One turn moves every row onto another: examples first, then more rows asked:
j598: [ 26  -2 -20 -16   8  12 -45  -5  14  54 -47  17 -15  22  -2  28  -1 -18
 -13]
j918: [ 63 -28 -20 -13  -1  35 -35  -2  26  38 -27  12  -7  15   4  21  -3   5
 -21]
j653: [  2  17 -76  44   0   6 -22 -14  -2  17  14   1 -69 -11  -1  -2  -1 -29
 -17]
j52: [  8 -21  -9  42 -37  11 -12  29 -19  26  28   4 -31 -13  -7  16  12  30
 -35]
j734: [-20  11  -2  30 -42  -1   3  -7   3 -46 -26  59 -15 -16  -9 -28   4 -15
 -25]
j625: [  4  -7  -3  16  13   9  -6  -6 -11 -70   5 -40  35  -8 -28  -4   5 -33
 -38]
j542: [ 46  20 -23  22  16  24 -42 -14  37  13  -2 -39  13  22 -24 -35  50  18
   8]
j707: [ -5  39  -5  32  21   0 -16 -18  33  39 -18 -43  31  -5 -14 -23  40  10
  -9]
j959: [  7   3 -19  28 -40  13  -6 -12  10 -63 -17  59 -24  -7 -10 -38   7 -16
 -19]
j685: [  2 -27 -49  66   1   8 -34  21   1   3  25   6 -43 -21  27   9  23   0
 -20]
j172: [ 21  -2  -3   2   1  14 -13  -8 -19 -68   6 -37  25   9 -47  -7   5 -31
 -33]
j622: [-13   6 -10  15  22  -4 -18  -8 -17 -65  -7 -36  26  -1 -30  -1  10 -50
 -28]
j843: [ -4  11 -14  29 -41  11  11 -18  12 -54 -20  55 -19 -19  -9 -37  -3 -15
 -29]
j761: [ 32  27 -22  30  19  23  -8 -29  48  22  -1 -49  26  -6 -14 -37  33  18
 -13]
j513: [  9  23 -36  20 -37  10   0  -6 -22  41  17   0 -56  -3 -34   5 -12   2
 -31]
j380: [ -8   4  -6  29 -41   2 -15  -1   2 -56 -24  64 -21  -3 -11 -30  15 -15
 -15]
j110: [ 44 -29 -29   8  17  33 -14 -12  44  35 -26   3   5 -15  30  20 -11  -2
 -36]
j439: [  8  -4 -29   5  27   9 -24 -14  32  52 -47   8  -3 -10  24  29  -9 -25
 -27]
j53: [ 10  31  -5  23  18   1 -49  -4  22  30 -19 -32  18  24 -25 -22  56  11
  10]
j165: [  5  11 -11   1  10   1 -25 -10 -25 -63  -6 -33  16  17 -49  -4   9 -47
 -23]

j625 -> j172
j653 -> j685
Where do these go?
j843 -> j959
j761 -> j542
j439 -> j110

One turn moves every row onto another: examples first, then more rows asked:
j740: [ 39  -8  25  43  52 -20  17 -43 -30  20 -15  -4  27 -14  12  19  15   7
   3  30 -14 -12  12]
j833: [ 30  38  53   9  22  38  29  42 -18   2  -1 -31  49   1  61  24  -6 -17
  -2  -7 -51  28 -34]
j266: [ 81  33  -6 -45  43  42 -10  -2 -47  13  20  -8  24 -32 -11  24  -3   0
 -44 -30  26 -27  15]
j541: [ 50  22  30  -9  22  20  42  21 -12  -7 -18 -43  41  11  79  18   4   3
  14   8 -46  12 -26]
j456: [ 47   5 -67 -13  22  22  10  -9   0  -7 -38 -12  58  15  16  -9  -4   2
 -26  37 -21   4 -27]
j67: [ 65  31   0 -31  37  57  -9 -17 -35  25  32  -7   8   3 -37  47   8 -14
 -43 -25   8 -20  18]
j951: [ 33  18  55  -8  27  30  46  20  -8  -9  -9 -17  62  31  43  30   8  -2
  15   6 -54  33 -10]
j710: [ 86   8 -31 -33   7  34  14  15 -61  51  23   4  44 -11   4  -8  -5  10
 -44  13  50 -22 -11]
j877: [ 37  51  51 -20  20  16  50  71 -30  18  11   8  17  32  33  20 -15 -37
 -10  34  -2   9 -34]
j825: [ 25  15  54  57  60  -3  -1 -19 -36  27  -5  13  38 -18  -9  25   1 -16
 -19  17 -18   7   4]
j982: [ 75  31  -4 -19  18  54  -2  16 -55  66  26  17  36  24 -29  15  -9 -18
 -61  13  34  -8 -17]
j223: [ 38  13  27  56  52 -14  -2 -14 -44  27  -8 -12  23 -51  31   7  -3  -6
 -15  15  -7 -15 -12]
j366: [ 63   2 -19 -39  22  45  13 -21 -38  14  39 -11  21 -21 -21  33  17  12
 -22 -26  18 -24  32]
j139: [ 27  17  33 -22   1  12  77  46 -20  15  23   4  15  47  27  26   8 -18
  16  43  -8   8 -13]
j331: [ 44  25  25 -30   6  -1  68  66 -35   6  12  -4  22   5  59   1  -8 -10
  10  35  10  -3 -25]
j524: [ 22  28 -52  19  11  47 -11  24 -10   9  -9 -13  53 -15  11  -6 -20 -26
 -49  13 -24  15 -50]
j293: [ 67  -9 -26 -25  -2  46  29 -10 -45  58  37  11  37  32 -30  17  15   7
 -30  22  31 -11   6]
j842: [ 15   8 -31   2  20  43   7   7   0  -5 -13  20  86  20 -29   4  -8 -14
 -35  23 -28  37 -15]

j877 -> j139
j524 -> j842
j366 -> j266
Where do these go?
j982 -> j293
j541 -> j833
j223 -> j825

One turn moves every row onto another: examples first, then more rows asked:
j154: [-59  -6 -13 -10  -8  17 -30 -34 -13 -41  14   0  47  -6  36  23  -4   5
  36  -3  20  -4   7]
j693: [ 32  36   4   0 -19  28 -26  -5  59   2  17 -41  -6  37  -2  -4 -19  31
  13  -4 -11  10 -16]
j557: [ 12  -8 -29  13 -58  15  15 -26  11  -9 -31 -34 -12   1 -21  -3  40  27
  -8  45  53   1 -39]
j437: [-14 -14 -26  34 -69  27   0 -34   8  -4 -31 -49 -10  25 -22  -1  16   0
   2  55  30   0 -56]
j980: [-30 -35  20 -10 -19 -57  36 -24  49 -34  -1  -3  34 -41  17  -9  15  45
  -4  16 -13  -4 -22]
j537: [-12 -31   3  40 -68  34 -19 -38  17 -25 -48 -42  14  19   0 -14  20   2
  18  51  27   9 -35]
j880: [ 25  27  17   6 -17  28 -40  -2  41   2   6 -22  -7  29 -12 -34 -37  41
  13  15  -9   2  -4]
j425: [ 28  38  11  13 -19  28 -24  -6  44  -3   0 -37 -10  27 -11 -12 -38  35
  22   1 -20   1  -9]
j899: [  9 -50  26 -11  -3 -40  30 -56   8  29  -2 -32  -7  23  32  24  25  -4
  20  -7 -25  -6  15]
j387: [-78  -3 -28  -6 -14  18 -31 -33 -24 -23  29  -8  29  13  20  25 -19  -8
  25   9  13  -9 -17]
j475: [-59 -49  31   9 -32 -43  14 -34  53 -34   2 -17  45 -12  28 -11  -6  17
   8  23 -35   0 -39]
j467: [ -8 -67  30 -17  -6 -33   5 -51   7  40  17 -22  -4  43  35   1  21 -13
   9  12 -21   0   6]
j923: [-44   9 -29 -22   1   5  -9 -28 -24 -34  18   8  28 -22  19  26   5  23
  21  -6  35 -11  12]
j245: [-43 -22  -8 -14 -23 -60  50 -20  34  -8  19  -9   5 -26 -10  -4   1  39
 -21  28 -17 -16 -49]
j673: [ 13 -24   0  22 -56  22  -6 -31  21 -28 -48 -26  16  -4   1 -14  43  27
   9  41  50  12 -18]
j966: [-14 -62  25  -9  -5 -38  10 -47 -17  47   6 -11 -21  32   8 -12  -2  -5
   5  25 -26 -14   9]
j345: [ 29  24   9  -6 -18  27 -38   1  56   6  23 -25  -4  39  -5 -27 -15  37
   5  10   0  12 -10]
j216: [  3 -45  23  -3   0 -43  35 -51 -16  35 -10 -22 -25  13   8   9   1   2
  17   8 -28 -20  19]
j24: [-61  13 -48 -19  -5   7 -10 -26 -34 -15  33   2  12  -4   1  28 -12  10
  13   6  26 -18 -13]
j434: [-71 -36   3   5 -34 -47  27 -28  37  -9  21 -22  15   2   1  -4 -18  12
 -10  37 -38  -9 -67]

j434 -> j475
j24 -> j387
Where do these go?
j216 -> j966
j437 -> j537
j425 -> j880

One turn moves every row onto another: examples first, then more rows asked:
j891: [ 26 -14 -11  18 -15  53  61   8 -25   9   0   6 -31]
j955: [ 40   3 -37  58 -24   3  10   0   3  20 -10 -16 -17]
j378: [ 15 -32   8  -1  10  44 -13 -10  23   8  -6 -50  45]
j521: [ -1   2 -71 -31  23  32  50   0  18  16 -19 -10 -24]
j463: [ 26  11 -10  47   2  12   1  17 -13  19 -14 -55  19]
j797: [  8  -5  -4 -42  24   9  53  -6   0   6 -19 -64 -15]
j564: [  8 -19   4 -21  28   6 -26  50  26  16 -14  17 -21]
j906: [  5 -10 -28 -10  27  24 -14  -6  33  15 -19 -61  40]
j921: [ 12  17 -40  19  23   4  -6  11  12  22 -24 -63  24]
j696: [ 18   0 -78  13  31  14  27  15 -20  13   0  18   2]
j109: [ 29 -19  21  36  -5  37  -4   4  -6  11  -3 -49  32]
j108: [ 10 -19  13 -44  19  22  51 -11   0   2 -13 -60 -10]
j605: [ 10 -11   2 -13  28   1 -24  55  21  17 -17  16 -24]
j117: [ 16 -20  25 -29  10  24  55  -6 -13   1  -9 -57 -13]
j898: [ 16  41 -16 -15  33 -18   0 -32  18  20  -8  12 -17]
j370: [  7 -21 -80 -23  42  27  16  -2   7   8   1  17  18]
j588: [ 31 -16 -42  33  11  29  32  17 -40   8  11  27   2]
j509: [ 14 -26 -57 -14   5  19 -10 -30  60  13 -14 -22  11]
j726: [ 19  -6  17 -17  10  13  58   1 -21   5 -13 -59 -21]
j328: [ 28 -52 -10   1 -19  44  -9 -34  45   4   1 -10  15]
j327: [ 12  16   1 -37  33   1  -7 -46  35  13  -2  16  -3]
j724: [ 24   0  33 -22  16  16  -4 -47  19   7   9  24  -2]
j360: [ -1 -33 -38 -49  16  61  44 -16  30   6  -8  -2  -8]
j6: [ 12   3  -2 -25  19   4  58   2 -13   7 -19 -64 -23]
j61: [ 33  17  35   9   6   6   5 -33  -3  11   9  26 -14]
j136: [ 28  41   6  13  16 -16   7 -24  -5  19   0  19 -23]
j464: [ 17 -43  -1 -18  -7  74  51 -11   3   1   5   8 -11]
j390: [ 22   9 -74  20   1  -6   1  -9  34  23 -20 -25 -10]
j486: [ 14  14 -55   9   5  26  60  15 -15  18 -15  -4 -39]
j2: [ 13 -50 -43 -23  27  52  14 -12   6   0  13  25  28]
j70: [ 30 -46 -19  10   9  53  22  -1 -24   0  20  32  19]
j756: [ 45 -34   1  45 -36  35   5 -16   9   9   4  -6  -2]
j225: [ 14 -20  17  -9  20   9 -23  53  15  14 -11  20 -23]
j865: [ 14 -13   9  -7  23   3 -22  56  14  16 -13  19 -26]
j14: [ 11 -24  13 -18  24  11 -26  50  22  14 -12  20 -20]

j605 -> j225
j726 -> j108
j509 -> j955
Where do these go?
j588 -> j2
j521 -> j891
j906 -> j463
j898 -> j61

